Each path is a new rotation, seen through one point. The rows after it are directions, each followed by how far the rotation turns it, in degrees a step (0 if it stays put).
Each turn is a multiple of 5 degrees from 10 to 175, or 0.
Each row of a path follows its step; steps can be skipped.
Rotation 1:
step 0: [ -5.3   9.3  22.7   4.3 -26.9 -26.1  23.0  14.3  22.9  -9.0 -11.1 -17.5
  15.9 -12.3 -27.5  16.8  10.1 -16.5  -8.3 -16.9  23.7  14.9  24.1  37.2
 -29.4 -38.7  24.3 -23.2 -16.2  -3.9 -23.6  13.9   7.1 -28.4  -1.6  -8.4
  20.4  19.1 -13.7  23.7 -32.9   1.0  -4.2 -11.3 -16.3 -16.4]
step 1: [  7.9  38.8  15.7 -26.5 -35.2  -4.5  19.5 -21.8   8.3 -16.2  12.9  -6.2
 -20.3  -3.6 -29.8  22.1 -17.5  -9.1 -16.0 -15.9 -16.3  -5.6  -5.9  13.1
   0.5  -9.0  28.1 -15.2  20.5  -9.0   2.7  -7.4 -22.6 -25.4  26.6 -14.9
  11.5  10.4 -23.1  -0.1 -60.7 -12.3 -22.5  -4.0 -15.7  -3.3]
step 2: [ 30.9  14.9  34.0   7.1 -31.9  11.6  14.9 -40.3  28.0 -23.2  30.4 -15.9
  11.3  -9.0  -7.2  36.5 -15.2 -13.3   3.7  12.5  -6.2 -31.8 -10.3   0.2
  20.8  15.1  43.3 -15.2   3.1  22.7   0.7   9.7   1.0 -24.1 -11.8  13.9
  12.7  -8.8   1.1 -24.8 -15.3   9.3  -6.3  -8.4   7.6 -26.6]
step 3: [ 19.0  -8.9  23.1 -14.4 -52.7  -5.7   5.1   9.2  32.1   4.6  29.3  22.5
  -5.7 -10.0 -12.0  32.0  29.4 -36.5   4.1  21.3  14.9 -27.3 -19.3   3.5
  17.4  24.1 -20.5  14.0   1.5   8.3  -8.5   2.7  -2.5 -17.3 -11.5  13.6
   1.3   8.4  20.2 -29.2  -9.7   5.5 -41.9  16.0   8.0  -2.2]
step 4: [ 18.3  -9.5   7.4  20.5 -56.4   2.5  -5.7 -13.5   7.3  -6.0   1.9  23.2
 -39.5 -23.9  12.0   5.0  16.8 -15.5 -37.6  29.6  34.8   6.1  -7.8   5.4
  12.3  22.1   5.4 -10.2  -6.3  -4.6   6.6 -35.0  -5.9   2.2   9.8  39.3
 -21.5  10.4  34.4   1.2   6.6   7.5 -10.6  -1.7 -20.0   3.5]
step 5: [ 22.2 -49.1 -11.7  16.7 -43.2 -20.7  37.4  32.1   9.3   7.8   4.6   8.8
  -1.3   2.6  16.8 -17.6 -12.1  -3.5 -14.5   7.6  27.7   2.7 -19.6  -3.9
 -12.2  11.5  23.1 -20.9  16.2  13.6   7.0 -19.2   9.4  -3.7   6.2  14.0
  -7.8  14.2  40.9  32.2  -4.1 -28.7  -4.0  -2.4  -1.3 -26.3]
step 6: [ 30.8 -32.0  -3.8  -9.0 -14.1   4.1  40.7  22.9   6.7  13.5  13.7 -23.6
 -31.6  14.2   6.7 -13.3  -5.0   6.1 -29.1 -20.0   3.4  28.9 -19.5 -10.7
  31.5  -6.9 -17.2 -32.4  -8.7 -17.3 -25.3 -28.2 -18.1 -18.7 -20.9   1.7
  -2.5  -7.5  -4.1  36.4 -11.2 -17.5 -14.6   0.9  -3.6 -24.9]
step 7: [ -0.1 -33.1  20.4  -0.5 -19.3   6.7  25.8 -13.4  -5.3 -18.9  10.1 -47.8
  -7.9 -15.3  -2.1 -13.0 -10.4  28.4   4.4  -4.5   7.8  28.7   7.7 -32.2
  12.9 -17.5   8.5   4.2  33.6 -22.3 -34.1 -18.0  26.4 -26.9 -21.1  15.3
 -32.1   5.7 -24.0   6.5 -10.4   1.4 -19.3   2.5  -3.6 -23.6]
step 8: [-14.5 -13.2  21.8  22.0 -27.3  -5.9  13.6  -2.4  -8.0  -8.1  15.1 -21.2
   2.0 -14.4   7.8  37.8  -0.4   7.6  13.8 -47.3  21.4  -6.1  13.4 -26.1
   0.4 -22.9  -5.6  22.8  13.6 -35.1 -30.4   1.8 -13.7  -6.7   7.8 -26.4
 -28.3 -28.5  15.4 -10.0  -9.5  -8.3 -26.9   1.1  13.4 -38.1]
step 9: [  5.9   1.9  -5.9  39.1  -9.5 -28.3   0.2  14.6  27.8 -16.2  18.2 -11.8
 -25.6 -18.2   1.1  55.1  14.2   4.5   2.5   5.8  13.1  -2.6  49.2  -7.7
  10.8 -27.4  13.6  18.9  20.2 -34.9 -14.8 -19.8 -16.4  14.1  -5.9  -7.3
  21.9 -13.4  -2.7  -4.8 -16.3  16.2   2.9  13.9 -19.3 -20.0]
[  1.0   3.9   4.3  -4.4   3.7  -4.6  -2.2  -1.1 -10.5 -11.3  10.6   7.2
   0.0  -6.1  -9.2   0.4   2.8   4.1   4.3  -3.7   1.9  -4.6   4.1  16.7
  -1.0  -5.8   1.8   7.6   3.7   2.1   3.4  -6.1  -1.6  -9.6  -4.8  -7.7
   4.6  -6.7  -1.0   9.1   5.2   3.1   4.9   0.5  -0.3  -2.5]
35
[ -0.7 -11.9  -5.6   9.5   6.9  -7.0  -6.8   2.5  -6.3   1.3   2.1  -5.7
   3.0  -7.0   3.9  -2.6  -5.3  15.0  -1.6   2.2   0.1   3.2   6.4  -2.5
   7.1  -1.6 -10.0  -0.5   8.2   1.3  -9.2  -1.0  -6.6  -1.2   1.3  -3.2
   1.7  -9.1   6.5  -6.7  -0.6  -5.3  -2.8   6.6  -6.9  -0.1]
25
[ 12.0   5.3  -6.6   3.5   2.7  -2.6   5.1   4.6  -6.7   4.9   3.6   4.5
   2.8   5.8  -1.6   0.8 -11.6  -2.3  -7.0  -4.0  -0.1  -0.9   2.8  -0.1
  -3.9  -2.8   7.8  -6.5  10.3  -2.9   9.2  -5.0  -4.7  16.2   2.5  -0.8
  11.9   1.0   1.0   3.1  -7.4   1.3   0.8   0.2  -5.4  -5.2]
85
[  5.7  -0.4  -2.8   8.0  -4.9  -6.3  -0.9  -4.4  -1.9  -3.4  -6.2   3.6
   3.4   2.0  -7.1   1.4  -1.2  -4.7   0.9   5.9  -7.6  -8.9  -5.4   8.4
   5.8  -8.2   1.1   1.2  -5.5 -10.8   3.4   2.6   1.3  -6.0  -1.0   1.4
   3.4  -0.1   0.9 -19.4  -8.7  -7.4   8.3  -0.7   0.0   6.0]
40
[ 0.8 -6.6  1.2  4.1  1.2 -8.4 -2.2 -2.9  9.4  0.2  0.4 -2.1  4.8  1.2
 -2.6 -6.4  2.9  7.0  7.5 11.2  8.2  2.6  2.9 -1.9 -5.2 -5.7 12.2 -0.1
  4.9  5.3 -3.9  1.2 17.0  1.3 -5.7  7.8 10.3  3.0 -4.0 -1.3  0.0  8.8
  5.2 -0.1 -2.4 -3.1]
155
Rotation 2:
step 0: [-43.2 -16.2 -13.0  21.0  14.2  -4.4   9.8  17.5 -10.7  -4.5  -8.1  11.3
 -38.7 -12.6 -24.4   1.6  34.4  -1.0  -5.0  24.2  32.9   2.0  15.0  28.0
   0.0  21.0  26.2 -14.3  21.3  11.6 -14.0 -17.5 -18.6 -15.4 -26.5 -15.4
  21.7 -32.6 -22.1  14.5  -0.8   3.3  -0.3  28.7  -8.3  21.8]
step 1: [ 12.6   4.4  30.9 -20.3  -9.4 -19.4 -13.0 -42.1  30.6   0.4 -20.4 -18.8
 -29.7   5.1  14.2  -5.8 -28.2 -11.8  -4.7  16.2  22.6  -5.2 -13.2   3.7
   2.6 -28.8  10.3   1.0  19.8  22.7  -1.1  -3.5 -12.6 -40.2   3.2  10.4
  28.4 -25.2 -33.5   2.1   7.3 -13.7 -14.8 -17.2 -33.3 -18.8]
step 2: [-27.0  34.6  22.3 -14.3  -3.2  -6.3   5.8   6.5  15.7  -1.3   5.5   8.2
   8.1   9.5 -22.1   3.7 -20.7  11.7  35.4  -3.7  12.0  16.7 -10.2  19.2
 -13.8  -1.6   9.8  61.3  -2.1 -21.1 -18.8  18.9 -11.6  15.3  -9.8  26.5
 -27.9  -8.9  26.4  13.2  -0.4 -20.7  11.9 -21.4 -22.3 -33.4]
step 3: [  3.2 -14.8  19.3   9.8  33.3  51.9  43.2  18.8  -1.4 -10.1 -22.7  -0.1
  48.8   3.4  15.9 -18.2   9.5 -17.2  22.5 -23.9   6.3 -36.4 -17.8 -25.9
  -2.4  -5.5 -12.5   4.9 -25.2 -22.4 -24.6  12.6   4.8   9.6   3.7  11.2
  14.1   6.5 -11.3  -9.4  -5.6  -3.5   3.1   2.9 -19.5  -4.4]
step 4: [-22.0  -7.9 -22.9  -2.6  26.7  12.9   7.8   8.1 -19.3  11.6   8.4  -7.9
  16.5  -0.6  23.0  21.8 -20.3  31.2  -0.9  21.7  -1.3   4.1  13.0 -35.1
  43.3 -21.1  -6.9 -25.9 -34.1  26.2  -8.3  14.8  -9.4  -7.2  -9.7  -3.7
 -41.5   8.2   1.0  -8.3  -8.5   4.9 -18.7 -36.9  17.2  29.1]
step 5: [-12.1  -5.5 -38.8  28.0  -0.6  19.6 -20.4  -8.8 -12.5 -10.5   9.0   0.2
 -33.3   3.1 -13.8 -11.1   1.4  12.4  15.4  10.1 -29.0  -5.0  -4.7  -1.0
  12.0  13.5  16.4 -39.7 -33.0   1.3   8.0 -57.8 -15.7  -5.0  13.7  -7.5
  -5.6   0.8   4.1  22.9  37.2  -6.7  39.2   2.2 -10.2  -8.3]
step 6: [ 17.4  16.7  -9.0 -17.4 -10.2   3.7  -0.7 -12.3  26.2 -18.3  19.8   9.0
 -32.1 -13.6   2.6  38.9  52.3  19.4 -22.5  -5.7   6.5  10.4  -1.9 -34.5
  20.7   9.3   8.6   6.7  15.6   5.6   3.5 -29.7  -0.1 -24.3 -16.5  -3.5
  22.9  -2.7 -15.4 -19.2  -3.7  -0.8 -13.0  18.3  -7.2 -51.2]
step 7: [  2.1  24.5 -27.3   1.6 -15.1 -33.2   4.9  25.3  37.5  14.4 -13.2   6.6
  -5.6  -2.7  -7.7  -0.4  14.3   0.3  -3.0   2.3  11.9  20.3  19.1  16.6
 -28.5 -31.3  12.4   2.3  29.1 -14.0 -33.9  -3.7  22.7  13.8  26.8 -23.1
 -15.6 -12.0 -21.7  -8.7 -23.9 -28.8  -0.2 -11.9 -45.5   2.5]
step 8: [ 29.4  18.0  15.2  10.0  15.1  -3.0 -12.8  12.6   7.6  -5.9 -21.0  20.9
   1.9   9.2 -13.0 -17.6   2.9 -25.9  -4.6   6.2  19.0 -22.6 -13.4  33.5
   0.9 -10.2   9.1  -6.5  -0.3 -10.7 -45.2  53.8   8.3 -19.8 -24.6  16.5
   9.7  39.2 -13.0  -3.4  18.7  10.5  26.2 -32.6   9.7 -14.0]
step 9: [ -1.3   0.8   5.5 -24.5  11.0  -2.1  -0.8  16.1  -0.8  22.2   7.9   9.6
 -10.7   6.9  19.0  41.4 -20.0  20.6  21.9  -1.9   5.5 -75.6   8.1  -0.9
   2.1 -11.8 -13.7   5.1 -11.4   1.2   6.3  36.0 -22.6  39.4   3.9  31.8
  -2.0   5.3   5.3   5.6  24.8 -14.4 -11.0  11.4   3.4  19.5]
[ -2.6   2.5  -0.2   6.1   2.4  -0.9 -14.6   3.7  -2.7  -1.7   1.7  13.9
   3.7  -8.8   4.0  -4.7   1.8   1.9  -0.3   3.3  -0.2   1.5  -6.8  -1.5
  -0.7  -2.1 -11.6   0.7  -0.5   6.1  -7.7   0.7  -4.6  -3.8  -3.9  -4.0
  10.3  -2.9  11.0   4.9  -8.7  -6.1  -8.1  -4.6   6.6  -7.6]
175
[ 11.2  -2.3  10.0   4.5   4.2  -4.9  -4.4 -11.7   1.6  -3.1  -3.9 -10.1
   0.1  -2.0   2.5  -3.4   8.5   0.7  -3.7  -8.7   4.6   2.1   2.6  -9.6
   7.9   1.5  -0.8  -3.7   3.4   6.3  -7.0   3.0   7.3  -2.4  -5.8  11.5
  -9.5  -0.9   2.3   1.4   4.8  -3.1  -3.0  -1.5   9.0  -5.4]
155
[-5.5  9.6 -6.7  5.7 -6.0 -3.5  3.1 -8.6  1.5  4.6 -1.9 -1.1 -5.7 -5.3
 -7.3 -3.3 10.0 -9.5 -5.8  4.9  1.1 -5.2 -1.4  6.0  6.7  4.8 -3.8 -5.6
 14.5 -3.5  6.2  5.0 -5.3 -3.2  0.6 -2.1 -5.4  6.4 -5.0  3.6 -5.4 -5.5
 -7.0  0.4 -7.2 -6.6]
55
[  0.6  -8.3   2.2   0.1  -7.1  -1.4  -1.5  -7.7   4.1  -8.4   4.3   5.9
  -6.9   2.9   4.8  10.1   7.0 -10.3  -1.4   5.1  -3.6  11.8   2.8   4.3
   5.3  -7.3   7.3   2.4   9.3  -0.3  -9.8  -3.3  -0.8  -5.6   0.7  -3.7
   5.0  -5.2   4.7  -3.0  -0.2  -8.3   8.7   5.9  -2.5   6.0]
60
[ 10.9   0.4  -2.5  -2.0   7.5   8.6   1.1   2.6   7.4  -1.3   1.5   1.4
   1.1  -5.8   5.7   1.6  -2.8 -14.4  -4.5   4.7  -1.5  12.4  -7.9   0.0
  -2.2  -4.9  -0.6  -4.0  -4.6   1.8  13.3   4.3   0.4 -10.9   0.7  11.3
   4.1   5.3  -4.8   1.9  -1.5   7.0   2.6  -1.6  -0.5  -6.0]
160
[ -7.5 -10.4  -4.1  10.9   5.6  -1.2  -3.6  -6.7  -9.2   9.7   7.1   4.5
   6.2  -3.5  -2.3   6.8   0.5   1.2  -6.9  -3.6   3.8  -2.9  -1.8   5.0
   5.1 -12.3  -6.5   4.8  -5.3  -4.1   2.1  -9.0   0.2  -5.8   3.1   5.3
  -4.9   6.2  -3.9  -3.0   8.3   2.0  -2.3   8.9   2.3   2.3]
65
[ -0.8   4.3   2.9   5.6   9.1  -5.3  -0.9   0.6 -12.1  -3.8  -1.5   5.6
  -3.5  11.8   2.1  -1.1  13.3  -2.7   1.6   6.0  -4.5  -4.1  -2.9  -4.2
  -1.8  -6.0   1.8  -1.5  -8.1  -2.4  -0.8  14.0   8.6  -1.8   2.8  -0.4
  -4.6   1.3  -3.7   4.0 -11.7   5.1   1.8   1.5  -1.1  11.3]
80
[  0.5   4.8   2.9  -6.9  -8.7   6.3  -3.1  -5.2  -0.7   2.6  -6.4  -3.2
   4.9  -6.3  10.4   3.7   3.9   8.3 -10.9   6.7 -13.4  -0.8  -2.1   7.7
  -4.0  -7.9  -2.0   1.5  -0.4   4.7  -2.1  -3.9  -2.0   6.7   0.9   6.9
  -7.3  -8.7 -10.5  -1.7  -5.1  -0.3  -5.2  -6.1   0.0   5.5]
130
